X =
[125 108 67 142 99 118 97 110 140]
[119 55 94 91 112 75 137 59 111]
[77 112 128 48 100 108 92 120 87]
[137 77 62 117 112 94 128 87 149]
The entry directly above 55?
Answer: 108
The entry just left of the smallest entry?
Answer: 128
The entry in the top-right corner -> 140
The top entry of the column that holds the smallest entry -> 142
The entry in the top-left corner: 125
The entry directly above the smallest entry is 91
The smallest entry in the first column -> 77
The entry just right of 119: 55
The largest entry in the first column?
Answer: 137
The entry just left of 110?
Answer: 97
The entry just left of 140 is 110
The entry just right of 91?
Answer: 112

a = [85 65 121 93 54 150 141 62 67 79 125]
Report the entry just right of the largest entry.
Answer: 141
Report the entry just left of 93.
Answer: 121
The entry just left of the centre entry: 54

Questions about the row below.
1) Find the first entry from the left.
2) Find the 2nd entry from the left.
3) Find the 1st entry from the right.
4) Find the third-last entry.
[44 51 126 116 75 88 79 48 79 85 126 90]
1) 44
2) 51
3) 90
4) 85
